In the data rows, 128 means zero.
The table:
[114  84 156  97  82 164 103 137 106 152 131 120]
[115  71 151  96  76 155 108 138 109 151 140 116]
[ 49 190  56 158  53  95   0 199 109 136 207 115]
[150 115  87 134 126  85 165 105 133 120 135 126]
[135 125 134 130 124 134 138 126 130 133 126 124]
[147 112  43 156 128  35 187  82 124 114 159 132]
[119 124  81 137 101  76 138 104 121 121 145 128]
[123 211  40 170 145  61  91 134 156  91 163 133]
[128 186 115 148 151 122  78 150 149 112 144 141]
[129 107 125 121 119 123 137 122 134 136 137 119]
[155  86 158 115 144 145 173 102 132 135 102 133]
[125 158 185 118 143 191  98 164 148 131 106 134]
[128 127 124 135 120 128 123 134 119 133 137 130]
[115 135 132 129 135 142 112 137 127 124 136 129]
[131 126 128 128 129 124 132 132 126 119 125 131]
[129 120 120 118 120 127 129 125 122 129 132 130]
[ 80 193  81 149  89 104  30 174 134 129 182 128]
[123 149 132 141 136 135 114 133 133 121 122 131]
[144 223  66 171 186  84 126 132 176  86 142 151]
[118 180 173 121 152 188 100 154 140 125 111 141]
[130 129 120 124 129 119 135 124 117 135 129 125]
[145  79 123 122 123 106 188  94 128 123 103 125]
[126 123 125 127 124 130 116 118 136 132 135 120]
[119 116 133 119 121 136 112 140 129 135 121 124]
[125 138 130 127 139 134 117 132 121 134 128 134]
[163 191 241 132 252 243 148 147 188 121  44 160]
[107 151   0 169  69   0 105 114 109 123 210 118]
[162 130 207 112 189 207 178 106 157 120  53 147]
[150  37 103 114 109  77 214  77 101 138 124 114]
[126 143 133 125 127 118 113 136 136 126 126 122]
[104  16 133  88  43 111 156 112  78 161 132 104]
[138 150 177 123 164 194 111 135 137 130 108 132]
[130 140 137 128 132 132 107 133 137 131 129 129]
[150  74  71 124  99  54 213  66 107 114 142 117]
[178 212 157 160 227 150 173 122 180  93  90 145]
[160   0 221  68 129 190 235  89 106 153  58 128]
[136 148  24 163 122  29 141  99 133 117 167 126]
[128  22 134  79  64 117 171  99  88 149 131 103]
[156 232  92 182 194  89 147 127 179 101 140 144]
[151 116 183 128 171 167 165 117 138 130  84 138]
[132 138 237 103 181 237 121 153 141 139  72 137]
[118  77 174  90 103 158 134 126 107 143 112 122]
[138 133 120 134 129 124 133 127 129 126 132 131]
[129 148 138 140 152 124 141 134 131 128 117 133]
[128 183 146 136 161 175  87 150 150 120 119 137]
[ 92 229 142 154 142 169  25 193 157 123 149 137]
[128 135 122 131 140 119 124 132 125 136 140 131]
[166 182 136 152 178 127 146 120 156 110 111 145]
[145 242 145 172 222 155 118 138 188 105 106 162]
[138 125 141 127 138 138 139 124 127 129 115 133]
[129  92  43 140  92  25 159  95 109 124 169 117]
[123  63 223  76 113 222 130 138 102 154  75 123]
[158  76  64 129 104  44 206  73 106 109 143 109]
[137 113 124 130 116 118 122 121 124 131 135 127]
[216 179  97 177 250  75 255  76 183  91  80 147]
[127  30  90 109  73  70 173  90  81 145 143 111]
[122 139 131 131 143 144 125 136 133 122 120 129]
[103  89 155 104 103 174  93 146 109 147 122 112]
[102 122 150 115  88 165  64 156 110 144 139 116]
[ 81  97  67 127  44  78  76 143  92 140 193 108]
[172  92 193 107 186 173 229  97 133 124  57 141]
[169 101  85 137 144  57 224  75 135 115 122 119]
[ 96 144 145 123 100 149  53 165 119 140 144 132]
[ 38 157 128 120  45 162   0 206 106 152 185 117]
[158 225 128 178 224 124 150 119 176  99 105 157]
[133 231  70 179 186  70 108 129 161 102 161 146]
[148 138 130 130 146 131 142 128 135 118 120 127]
[175 197  94 170 217 102 178  94 172  95 115 154]
[ 96 162 205 112 132 222  30 196 134 146 106 130]
[144  52 255  72 146 255 159 129 111 149  41 129]
[119 228  48 175 151  79  89 140 159 105 164 143]
[103 153 166 115 115 178  71 158 113 138 120 129]
[136  43 217  76 109 199 156 116 102 154  82 119]
[121  69 171  98 108 162 141 118 111 142 113 115]
[ 99  96 210  90  92 217  72 170 101 162 113 125]
[117 197  32 173 123  52 103 129 144 109 183 140]
[113 148  81 147 107  88 102 132 121 124 158 120]
[136 135 134 122 138 136 125 129 138 137 125 132]
[128  12 168  82  73 150 178 108  90 154 109 111]
[140  84 176 106 130 174 161 119 115 133 102 130]
[108 203 250 122 187 255  38 199 154 135  74 142]
[136 142 122 136 143 121 130 140 138 124 117 123]
[126 123 126 135 144 117 139 130 134 116 124 135]
[ 95  53  99 111  31  86 102 136  85 155 171  97]
[173 191  70 170 197  63 194  92 161  89 133 140]
[156 132 137 146 173 123 183 103 147 113 108 135]
[ 85 200  92 154 105 117  19 174 143 124 179 126]
[140 193 105 158 158 106 109 138 152 113 139 139]
[122 134 122 126 124 117 137 116 128 134 131 127]
[118  70 187  90 112 169 134 131 108 143 100 123]
[164 233 128 182 219 124 145 131 181  93 104 149]
[104   0 171  61  20 150 157 113  54 171 124  96]
[108  88 165 106  90 162 104 145 115 150 128 119]
[136  59 218  79 119 213 152 132  95 158  83 122]
[125 142 123 138 142 137 129 134 135 128 120 136]
[ 96 109 223  80 118 232  63 171 119 150  97 127]
[171 223 123 168 216 118 171 107 176  88 103 160]
[138 230  67 175 175  94  92 134 167  99 152 135]
[120 166 174 124 141 186  70 174 134 131 124 131]
[ 78 133  13 150  14  36  50 153  90 135 232 116]
[117 133 134 131 131 135 107 140 137 133 133 130]
[150 255  65 212 217  93  82 142 193  92 151 157]
[110 156   0 178  58   0 108 116 120 118 220 122]
[116 123 135 107 122 142 133 123 119 136 129 122]
[108 113 183 106 123 187  93 150 119 140 113 130]
[140 154  34 168 134  39 155 100 130 113 169 120]
[192 129 225 116 242 207 227 101 167 110  41 146]
[128 134 120 134 132 119 143 121 135 127 118 122]
[189 146 144 140 226 126 225  81 163 107  87 150]
[148 179  90 159 170  98 152 117 162 112 131 136]
[174  63 161 105 169 116 244  78 130 125  79 127]
[112   4 155  78  70 139 164 118  73 152 124 106]
[ 98  14 169  82  53 154 120 128  71 167 142 108]
[ 83  84  98 109  30 115  61 152  90 149 177 108]
[139 141  81 143 148  79 162 101 138 110 141 122]
[158 149  40 164 152  28 165  94 154 102 157 127]
[ 75 113  70 131  41  95  64 153  92 142 185 111]
[146 145  96 155 154  88 166 114 159 105 141 142]
[134 142 124 141 130 133 128 133 128 129 123 131]
[155 104 255  81 194 255 176 127 143 129  28 140]
[ 96 173  52 160  94  70  51 145 124 128 196 119]
[ 93  35 169  77  44 176  99 148  82 159 132 106]
[146  52  24 133  81   0 211  61 101 124 152 106]
[119 125 123 121 115 127 113 135 128 128 133 129]
[ 89  34 129  90  35 132  99 139  81 154 150 104]
[159  44 131  97 106 100 234  77 108 134  92 131]
[116 196 126 140 145 131  77 166 141 121 140 144]
[133 125 145 120 141 141 132 129 127 121 106 131]
[112  69  71 115  59  56 158 106  87 135 162 103]
[129  82 103 122  99  95 157 110 113 128 144 121]
[ 66 124 149  99  67 179  18 177 105 151 153 117]
[130 120 143 114 139 135 122 129 126 124 115 130]
[147 136 103 141 147  76 178  99 134 111 130 136]
[ 66 111 225  84  60 250   0 195  87 163 133 120]
[117 124  81 142  94  80 122 126 127 122 154 112]
Each group is a shell around one shared centre, and the shells sit inside each other.
Some rows of the table again, each followed by its group:
[129 120 120 118 120 127 129 125 122 129 132 130] silk
[148 138 130 130 146 131 142 128 135 118 120 127] silk
[150 255  65 212 217  93  82 142 193  92 151 157] inn
[ 80 193  81 149  89 104  30 174 134 129 182 128] bean
[150  74  71 124  99  54 213  66 107 114 142 117] bean
[108 203 250 122 187 255  38 199 154 135  74 142] inn
[145 242 145 172 222 155 118 138 188 105 106 162] bean
[178 212 157 160 227 150 173 122 180  93  90 145] bean
[ 49 190  56 158  53  95   0 199 109 136 207 115] inn
[129 148 138 140 152 124 141 134 131 128 117 133] silk
[129  92  43 140  92  25 159  95 109 124 169 117] bean
[ 38 157 128 120  45 162   0 206 106 152 185 117] inn
[ 89  34 129  90  35 132  99 139  81 154 150 104] bean
[115 135 132 129 135 142 112 137 127 124 136 129] silk
[123  63 223  76 113 222 130 138 102 154  75 123] bean
[129  82 103 122  99  95 157 110 113 128 144 121] jam
[138 230  67 175 175  94  92 134 167  99 152 135] bean
[ 99  96 210  90  92 217  72 170 101 162 113 125] bean
[121  69 171  98 108 162 141 118 111 142 113 115] jam
[147 112  43 156 128  35 187  82 124 114 159 132] bean
[134 142 124 141 130 133 128 133 128 129 123 131] silk
[117 197  32 173 123  52 103 129 144 109 183 140] bean
[166 182 136 152 178 127 146 120 156 110 111 145] jam
[112   4 155  78  70 139 164 118  73 152 124 106] bean
[164 233 128 182 219 124 145 131 181  93 104 149] bean
[173 191  70 170 197  63 194  92 161  89 133 140] bean
[114  84 156  97  82 164 103 137 106 152 131 120] jam
[118  77 174  90 103 158 134 126 107 143 112 122] jam
[ 92 229 142 154 142 169  25 193 157 123 149 137] bean
[ 78 133  13 150  14  36  50 153  90 135 232 116] inn
[189 146 144 140 226 126 225  81 163 107  87 150] bean
[158 149  40 164 152  28 165  94 154 102 157 127] bean
[ 66 124 149  99  67 179  18 177 105 151 153 117] bean
[156 232  92 182 194  89 147 127 179 101 140 144] bean
[116 196 126 140 145 131  77 166 141 121 140 144] jam
[172  92 193 107 186 173 229  97 133 124  57 141] bean
[146  52  24 133  81   0 211  61 101 124 152 106] inn
[128  22 134  79  64 117 171  99  88 149 131 103] bean
[123 149 132 141 136 135 114 133 133 121 122 131] silk
[151 116 183 128 171 167 165 117 138 130  84 138] jam
[144 223  66 171 186  84 126 132 176  86 142 151] bean
[140  84 176 106 130 174 161 119 115 133 102 130] jam
[139 141  81 143 148  79 162 101 138 110 141 122] jam
[ 81  97  67 127  44  78  76 143  92 140 193 108] bean
[119 116 133 119 121 136 112 140 129 135 121 124] silk
[ 85 200  92 154 105 117  19 174 143 124 179 126] bean
[ 66 111 225  84  60 250   0 195  87 163 133 120] inn
[148 179  90 159 170  98 152 117 162 112 131 136] jam
[155 104 255  81 194 255 176 127 143 129  28 140] inn
[128 186 115 148 151 122  78 150 149 112 144 141] jam
[162 130 207 112 189 207 178 106 157 120  53 147] bean
[ 96 144 145 123 100 149  53 165 119 140 144 132] jam
[108 113 183 106 123 187  93 150 119 140 113 130] jam
[130 140 137 128 132 132 107 133 137 131 129 129] silk
[130 129 120 124 129 119 135 124 117 135 129 125] silk
[104   0 171  61  20 150 157 113  54 171 124  96] inn
[119 125 123 121 115 127 113 135 128 128 133 129] silk
[ 75 113  70 131  41  95  64 153  92 142 185 111] bean
[131 126 128 128 129 124 132 132 126 119 125 131] silk
[138 133 120 134 129 124 133 127 129 126 132 131] silk
[138 150 177 123 164 194 111 135 137 130 108 132] jam
[128 127 124 135 120 128 123 134 119 133 137 130] silk
[136 142 122 136 143 121 130 140 138 124 117 123] silk
[126 143 133 125 127 118 113 136 136 126 126 122] silk
[122 134 122 126 124 117 137 116 128 134 131 127] silk
[137 113 124 130 116 118 122 121 124 131 135 127] silk
[155  86 158 115 144 145 173 102 132 135 102 133] jam
[132 138 237 103 181 237 121 153 141 139  72 137] bean
[ 96 109 223  80 118 232  63 171 119 150  97 127] bean
[158  76  64 129 104  44 206  73 106 109 143 109] bean
[171 223 123 168 216 118 171 107 176  88 103 160] bean
[ 83  84  98 109  30 115  61 152  90 149 177 108] bean
[136  43 217  76 109 199 156 116 102 154  82 119] bean
[108  88 165 106  90 162 104 145 115 150 128 119] jam
[125 142 123 138 142 137 129 134 135 128 120 136] silk
[122 139 131 131 143 144 125 136 133 122 120 129] silk
[126 123 126 135 144 117 139 130 134 116 124 135] silk
[117 133 134 131 131 135 107 140 137 133 133 130] silk
[192 129 225 116 242 207 227 101 167 110  41 146] inn
[136  59 218  79 119 213 152 132  95 158  83 122] bean
[144  52 255  72 146 255 159 129 111 149  41 129] inn
[128 135 122 131 140 119 124 132 125 136 140 131] silk
[115  71 151  96  76 155 108 138 109 151 140 116] jam
[118 180 173 121 152 188 100 154 140 125 111 141] jam
[136 135 134 122 138 136 125 129 138 137 125 132] silk
[123 211  40 170 145  61  91 134 156  91 163 133] bean
[ 95  53  99 111  31  86 102 136  85 155 171  97] bean
[156 132 137 146 173 123 183 103 147 113 108 135] jam
[150 115  87 134 126  85 165 105 133 120 135 126] jam
[160   0 221  68 129 190 235  89 106 153  58 128] inn
[138 125 141 127 138 138 139 124 127 129 115 133] silk
[158 225 128 178 224 124 150 119 176  99 105 157] bean
[136 148  24 163 122  29 141  99 133 117 167 126] bean
[ 96 162 205 112 132 222  30 196 134 146 106 130] bean
[104  16 133  88  43 111 156 112  78 161 132 104] bean
[ 96 173  52 160  94  70  51 145 124 128 196 119] bean
[103 153 166 115 115 178  71 158 113 138 120 129] jam
[119 124  81 137 101  76 138 104 121 121 145 128] jam
